[[126 130 136]
 [118 115 127]
 [145 103 147]
 [118 114 126]
 [133 107 132]
 [124 127 146]]
=>
[[136 126 130]
 [127 118 115]
 [147 145 103]
 [126 118 114]
 [132 133 107]
 [146 124 127]]

[[135 109 122 123 114 149 136 100 130 144 136]
 [111 146 129 130 142 107 131 142 125 121 127]
 [120 125 122 125 125 135 142 105 128 141 139]
 [120 101 116 112 114 130 137 102 125 145 135]]
=>
[[136 135 109 122 123 114 149 136 100 130 144]
 [127 111 146 129 130 142 107 131 142 125 121]
 [139 120 125 122 125 125 135 142 105 128 141]
 [135 120 101 116 112 114 130 137 102 125 145]]

[[133 123 121 128 131]
 [129 126 119 120 133]
 [129 118 128 133 131]
 [127 132 117 118 127]
 [126 134 125 110 129]
 [121 130 134 119 123]
 [126 129 123 118 145]
 [130 131 134 134 117]
 [128 126 121 138 130]
 [135 126 129 152 124]
 [127 128 125 147 131]]
=>
[[131 133 123 121 128]
 [133 129 126 119 120]
 [131 129 118 128 133]
 [127 127 132 117 118]
 [129 126 134 125 110]
 [123 121 130 134 119]
 [145 126 129 123 118]
 [117 130 131 134 134]
 [130 128 126 121 138]
 [124 135 126 129 152]
 [131 127 128 125 147]]

[[135 110 141 145 132 106 142 134 113]
 [154 136 132 111 126 124 129 116 140]
 [126 121 142 118 140 133 133 137 126]
 [150 130 129 128 118 121 129 124 132]
 [130 125 122 125 127 130 123 129 126]
 [147 129 123 125 119 118 132 124 132]
 [130 135 131 126 119 126 125 124 132]]
=>
[[113 135 110 141 145 132 106 142 134]
 [140 154 136 132 111 126 124 129 116]
 [126 126 121 142 118 140 133 133 137]
 [132 150 130 129 128 118 121 129 124]
 [126 130 125 122 125 127 130 123 129]
 [132 147 129 123 125 119 118 132 124]
 [132 130 135 131 126 119 126 125 124]]

[[145 145 110 136 125 141 145 145 146 139 147 145 144 143]
 [147 143 107 144 107 143 144 143 147 147 145 143 143 147]
 [107 112 145 108 144 109 108 111 106 113 110 111 114 112]
 [144 138 118 149 139 138 141 145 146 140 124 141 146 146]
 [109 118 141 110 144 114 112 107 116 116 133 116 107 107]]
=>
[[143 145 145 110 136 125 141 145 145 146 139 147 145 144]
 [147 147 143 107 144 107 143 144 143 147 147 145 143 143]
 [112 107 112 145 108 144 109 108 111 106 113 110 111 114]
 [146 144 138 118 149 139 138 141 145 146 140 124 141 146]
 [107 109 118 141 110 144 114 112 107 116 116 133 116 107]]

[[131 136 135 138 137 133 124 138 130 141]
 [126 118 123 128 125 113 132 132 123 147]
 [127 136 131 138 140 133 120 136 129 139]
 [132 126 133 135 126 130 126 132 128 133]
 [125 131 122 137 144 125 125 132 130 144]
 [129 126 133 135 128 123 125 139 124 147]
 [124 118 126 123 120 112 129 133 119 144]
 [139 139 134 124 134 140 152 127 144 117]
 [131 146 119 133 157 146 142 117 150 112]]
=>
[[141 131 136 135 138 137 133 124 138 130]
 [147 126 118 123 128 125 113 132 132 123]
 [139 127 136 131 138 140 133 120 136 129]
 [133 132 126 133 135 126 130 126 132 128]
 [144 125 131 122 137 144 125 125 132 130]
 [147 129 126 133 135 128 123 125 139 124]
 [144 124 118 126 123 120 112 129 133 119]
 [117 139 139 134 124 134 140 152 127 144]
 [112 131 146 119 133 157 146 142 117 150]]

[[128 128 122 128 125 127 127 127 126 128 130 130 125 123 127]
 [136 125 139 127 136 143 145 127 131 125 136 123 132 130 122]
 [121 127 127 126 122 126 129 128 122 127 125 122 125 126 134]
 [134 131 128 131 134 122 117 130 136 132 126 139 131 134 123]
 [129 146 132 137 134 123 128 144 131 149 128 148 140 132 103]
 [139 129 134 130 140 127 119 128 141 128 127 136 133 139 125]]
=>
[[127 128 128 122 128 125 127 127 127 126 128 130 130 125 123]
 [122 136 125 139 127 136 143 145 127 131 125 136 123 132 130]
 [134 121 127 127 126 122 126 129 128 122 127 125 122 125 126]
 [123 134 131 128 131 134 122 117 130 136 132 126 139 131 134]
 [103 129 146 132 137 134 123 128 144 131 149 128 148 140 132]
 [125 139 129 134 130 140 127 119 128 141 128 127 136 133 139]]
